In the rows, 128 means zero.
Each named move below is a turn or a mirror, shown by a few rows before and after it. Which moves, in which order, take the first row of each later pair to the second? The first pair is answered.
move q203:
[ 76 149 148 184 159 125 115 128  77 132 163 115 142 130  80  77 100 133
 134 124 120 147 130] => [105 163 118 194 190 154 114 142 102 126 160 111 107 143 100 104  98 119
 142  96 105 140 148]
[125 151 134 130 127 153 155 121 170 131  76 133 110 116 151 131 139 136
 128 133 174 145 128] => [117 147 147 125 116 141 153 115 164 135  78 136 119 115 144 121 136 140
 134 139 177 149 124]
[123 111 136 113 143 145 133 126 140 150 144 108 147 136 120 113 139 141
 147 146 125 141 113] => [129 117 126 119 152 154 131 129 147 153 142 103 136 143 122 121 140 141
 150 137 121 139 116]
move q33:
[134  97 138 139 128 118 112 127 109 131 146 115 143 115 105 113 132 127
 126 137 124 139 128] => [143 100 118 140 149 131 110 137 124 129 148 109 129 128 119 127 133 119
 130 122 109 135 135]
[106 115 148 125 122 119 129 132 112 136 112 146 142 113 141 106 123 143
 115 140 140 140 117] => [112 111 134 142 130 121 113 138  99 131 133 143 148 123 126 104 123 140
 121 125 107 131 118]
[124 120 139  94 153 158 162 125 139 135 119 111 136 137 136 142 157 144
 132 165 129 136 129] => [113 114 147  99 138 145 158 120 123 133 128 110 152 135 122 125 159 151
 131 173 119 138 118]
[133 121 144 113 123 132 148 128 132 135 139 142 145  95 136 121 119 149
 158 171  74 105 175] => [139 122 133 116 131 142 150 129 136 133 133 144 140  99 139 131 123 145
 160 158  70 100 179]
move q264:
[110 117 154  93 126 128 149 123 142 171 132 123 157  96 119 119 138 155
 128 171 172 149 107] => [123 106 121 142 146 122 115 140 102 147 179 119 167 123  84 106 128 134
 137 126  77 123 110]
[124 131  91 140 100 141  91 141 124  84 147 145 122 148  99 157 124 129
 107 131 150 122 138] => [123 134 100 126  96 143 100 136 139  90 129 143 117 138 112 161 123 134
 101 144 176 130 138]
[109 110  99  89 153 121 142 129 190 156 138 104 150 110 141 165 189 119
 118 163 163 141 110] => [115 100  77 122 169 124 115 144 154 148 183 100 167 129 110 153 187 110
 131 135  94 123 107]
[130 140 117 175 125 108 119 121 119  88 121 133 107 138 147 114 116 106
 112  92  87  94 148] => [123 141 146 126 110 115 149 105 154 110  84 134 100 110 172 116 126 125
 104 137 164 122 138]
Now pairs of rows:
Each pair is two moves apart.
[111 128 140 112 100 117 160 116 125 117  94 135 140 121 133 107 123 132
 101 134 159 130 129] => [124 117 128  96 129 151 159 131 149 150 106 118 139 121 129 130 138 136
 129 155 159 147 120]
q203 then q264
[137 136 126 149 114 125 109 124 119 121 141 128 137 134 137 117 129 114
 111 116 105 119 129] => [141 142 137 120 116 139 134 120 146 134 121 126 126 121 157 135 134 123
 109 133 146 131 131]
q33 then q264
[123 134 153 122  68 102 172  97 136 105 132 116 111 138 156 125 101 118
 120 109 143 119 156] => [152 134 121 119 125 152 171 118 167 128 146  98  92 152 163 163 112 120
 151 103 129 129 154]
q264 then q203
[153 110 102 154 141 134 113 105 109 121 167 126 155 130 100 130 133 127
 131 125 109 144 131] => [136 121 127 149  97 103 127  89 106  99 133 139 146 123 116 109 121 121
 100 122 146 137 133]
q264 then q203
[105 117 154 108 114 103 165 120 157 134 107 163 108 100 137 134 175 122
 127 135 169 158 129] => [107  98 138 109 145 124 151 136 152 164 148 142 127 105 109 143 186 126
 155 149 139 170 117]
q203 then q264
[108 109 135 140 113  81 104 135  98 134 160 141 177 182  94 118 145 118
 133  96 111  81 117] => [102 131 160  97  88  84 142 117 147 137  99 150 152 157 145 132 149 130
 113 121 198 100 121]
q264 then q264
[111 115 162 106 113 120 138 107 145 136 105 131 114 127 135 119 129 141
 109 157 176 158 115] => [126 113 128 159 134 111 102 122 104 105 145 131 116 154 112 116 113 119
 114  98  88 126 132]
q264 then q264
[137 118 110 115 174 168 137 156 185 148 117 106  62 154 141 164 148 138
 145 111 141 132 122] => [100  79 134 155 125 102 108 141 101 136 171 103 133 140  68  96 136 146
 139 121  82 117 101]
q203 then q264
[131 150 142 178 109  98 135 125 102  66 128 123 120 171 139  99  82 105
 118  64  77  88 156] => [140 161 134 174 119 110 142 127 115  68 121 118 108 178 150 114  81 106
 120  56  88  86 157]
q203 then q33
[138 113 101 146 146 139 117 137 128 138 150 107 150 130 124 143 128 129
 132 119 107 123 127] => [116 108 130 126 120 124 131 122 130 147 133 115 160 113 130 127 129 146
 124 153 142 133 111]
q33 then q203
[109 130 140 130 109 117 137 130 117 116 117 128 134 113 131 103 125 131
 117 164 154 142 125] => [129 134 125 122 145 156 145 147 144 132 124 119 115 122 144 133 133 131
 138 163 153 149 128]
q203 then q264
[152 129 117 129 164 157 120 131 141 151 128 128 112 141 134 143 133 133
 131 121 115 135 135] => [138 112 130 127 154 146 116 130 133 163 143 121 132 129 117 132 136 143
 135 141 113 142 123]
q33 then q264
[139 137 139 121 110 154 166 121 135 138  86 118 117 137 172 139 108 130
 124 125 178 128 145] => [138 105 113 162 136 148 128 139  89 148 158 102 155 158 113 123 107 126
 148 119  90 118 130]
q264 then q264
[145 137 102 140 163 139 116 134 123 130 152 119 127 141 124 138 123 130
 153 113  95 123 138] => [108 136 148 118 100  98 134 107 111 128 123 131 145 104 127 106 121 140
 118 152 149 134 126]
q264 then q203
[108 171 173 122  65  87 152  61 143  95  84 169 115 113 183 110 143 122
  95 122 134 106 155] => [163 168 104 115 166 177 147 101 193 133 124 141  86 152 191 181 162 117
 149 107  90 117 159]
q264 then q203
[125 149 131 137 135  91 141  98 103  85 125 156 114 147 167 120 116 147
 111 144 130 148 130] => [119 145 138 131 128  91 146  95 100  95 130 151 125 140 164 121 122 154
 115 163 144 153 121]
q33 then q264
[108 132 130 114 127  94 140 148 139 122 162 132 133 128 117 116 126 101
 141 133 111 109 126] => [108 142 135 104 124  95 149 142 150 116 140 138 118 120 136 113 126 102
 135 138 137 118 130]
q264 then q264
[131 109 108 147 159 137 102 138 114 152 184 112 149 148  92 138 128 132
 164 133  74 127 110] => [152 123  96 141 176 160 112 145 142 152 165 116 119 152 117 167 129 130
 165 121  86 128 120]
q203 then q33
[105 137 113 151 100 104 108 117 109 117 102 164 132 107 134 117 131 120
  95  90 132  93 130] => [ 96 119 119 152 100 101 101 116 100 134 122 158 155 102 112 107 136 126
 106 112 127  97 109]
q264 then q33
[ 97 105 108 168 131 103  88 115  66 154 202 123 185 123  87  94 132 119
 124 142  80 112 104] => [158 161  59 142 198 184 119 139 161 152 139 123  94 150 173 179 137 103
 133 102 125 116 141]
q203 then q33
[ 76 146 134 135 137 157 147 105 149 143  89 124 176 124 136 106 126 122
 111 180 207 157 120] => [ 84 143 114 198 139 129 108 113  95  99 132 129 193 152 100  84 109 104
 109 119 118 116 135]
q33 then q264
[129 110 124 161 141 136 113 141 106 144 184 113 170 133  88 116 127 134
 147 133  75 123 104] => [160 160 104 144 164 172 142 144 171 126 120 131 100 148 159 168 127 117
 138  94 120 117 139]
q33 then q264
[103 152 157 149  76  91 138 106 133  84  74 159 127 132 160 120 131 104
  84  69 133 110 143] => [139 153 120 121 147 165 148 135 193 126  76 137  91 148 181 178 150 111
 123  79 150 129 144]
q264 then q203
[160 126 106 108 151 162 134 131 157 154 123 119 104 143 143 172 148 133
 140 131 142 147 114] => [127 100 135 103 121 123 127 117 122 164 145 115 148 121 102 136 145 147
 141 167 140 154  93]
q264 then q203
[142 131 118 140 151 139 115 145 118 121 155 114 131 133 121 145 139 121
 140 108  89 134 138] => [110 136 159 119  95 101 130 117 112 115 121 123 141 105 131 118 132 133
 109 138 142 148 131]
q264 then q203
[104  87 203 133  92 129 110  80 122 143 134 123 175 112 106  94 111 145
 137 214 148 159 130] => [148 130 166 115 145 193 134  94 190 144  87 124 100 131 173 159 122 132
 141 180 179 160 157]
q203 then q33
[194  93  90 157 155 159 115 127 142 128 162 120 170 103  87 123 138 121
 178 113  93 163 106] => [153 100 151 148  72  93 126 101 115  93 123 145 182  73  91  74 123 126
 135 126 143 160 112]
q264 then q203
[113 128  95 176 156 143 102 135 120 150 123 107 115 169 102 146 149 131
 147 126  91  95 119] => [104 149 113 182 118 104 108 122 104 114  97 124 108 163 113 125 137 119
 119 105 102  83 134]
q203 then q264
[ 96 129 175 116 100  98 143 109 117 137 113 118 144 117 118 108 137 139
 107 157 171 136  98] => [116 149 157 107 126 131 156 115 158 135  88 122 103 131 157 142 140 133
 108 138 187 130 116]
q203 then q33
[ 85 137 148  77 150 120 131 148 152 108 169 175 113 111 143 164 109 155
 154 191 155 150 154] => [ 97 145 118 121 161 114 110 160 130  71 185 182 105 136 137 164  95 133
 149 135  89 116 170]
q264 then q264
[120 112 131 144  76  77 117 116 112 106 117 134 123 141 101  97 118 135
  77 124 120 112 129] => [132 132 130 125  89  98 135 118 152 107  81 140  91 142 133 121 124 139
  75 123 157 119 133]
q33 then q264
[135 123 156 113 150 158 167 128 130 171 133 144 143 132 129 139 126 141
 138 162 160 132 139] => [150 139 132 147 156 151 153 139 111 128 138 156 130 158 133 142 112 119
 128  98 104 100 165]
q264 then q264
[122 164 146 144 115  74 139  93 107 115 121 165 130 111 155 132 101 146
 102 116 114 118 117] => [112 139 150 134 119  78 132  90  94 140 147 146 160 102 123 124 111 157
 119 147 103 132  93]
q264 then q264
[136 114 139 103 130  81 129 130  79 117 148 109 161 124  85 104 145 149
  94 147  99 105  94] => [146 149 148  89 110  82 151 117 115  95  89 129 115 127 140 116 134 138
  67 125 146  98 118]
q264 then q264
[120 141 175  71 109 127 150 114 161 136  82 111 105 108 162 145 141 137
 107 178 237 147 126] => [143 122 110 177 147 116  82 149  74  92 186 102 138 164  94 123 121  99
 129  84  50  90 143]
q264 then q264
[182 133  51 146 209 199  98 153 151 163 161 113  95 167 124 169 146 114
 168  92  79 132 145] => [138  91  85 162 153 131  73 135  77 166 214 108 170 144  52 105 138 129
 165 126  45 130 111]
q203 then q33
[132 113 139 114 115 136 144 120 115 158 136 125 136 117 121 132 135 142
 129 162 153 147 123] => [141 120 132 111 122 145 145 118 135 158 128 126 125 123 130 147 133 139
 127 152 162 146 129]
q203 then q33
[116 112 139 129  83  95 145 118 125 121 120 145 153 126 135 110 116 133
  92 111 129 129 146] => [133 124 125 126 103 122 154 130 153 127  99 142 127 133 159 133 115 127
  95  96 144 129 161]
q203 then q33
[140 143 104 123 153 147 126 128 137 123 142 121 119 129 130 135 112 139
 148 114 140 128 118] => [126 136 116 133 131 122 116 121 112 114 151 124 136 126 113 112 108 138
 137 116 124 122 114]
q203 then q264
[160 145 115 166 114 115 130 132 126  82 118 151  97 137 138 127  98  90
 117  69 104  72 180] => [133 150 154 129  75 100 152 115 140  99  82 157 102 111 154 112 100 106
 105 114 177  93 166]
q33 then q33
[176 132 125 156 128 139  91 163 194 108 144 111  66 140 145 140 108 102
 128 159 124 131  93] => [172 113 127 155 135 141  88 159 188 125 158  99  86 133 129 139 119 114
 140 181 125 144  78]
q264 then q264
[167 145 109 158 148 125 122 171 103 111 165 107 115 149 102 128 116 122
 139 122  43 133 123] => [152 173 134 154  97  91 136 150 103  74 118 128  99 143 133 108 100 113
 102 100  76 121 140]
q203 then q264
[136 131 113 160 104 112  99 124  86 129 136 101 125 134  98  90 124 125
 104 112  97 120 140] => [127 129 132 148  85 100 102 115  87 134 128  99 129 123  96  79 127 132
 101 132 118 133 136]
q33 then q203
[141 136 138 145 173 147 121 137 128 111 148 112 122 141 137 142 132 147
 165 120 109 120 124] => [127 137 150 159 137 113 120 126 106  92 144 127 132 135 130 117 123 142
 141 109 104 110 124]
q203 then q264
[128 115 126  72  92 147 170 136 137 130 134 127 128 134 129 129 125 122
 114 162 208 114 133] => [141  90 105  78 131 169 151 154 128 153 174 114 144 144 103 134 128 125
 143 167 164 120 122]
q203 then q264
[124 152 128 141 106  98 135 141 121 107 124 136 117 140 128 119 121 114
  97  91 109 110 151] => [117 150 140 131  93  86 141 134 123 115 118 137 123 129 135 114 118 120
  96 108 128 114 147]
q33 then q203
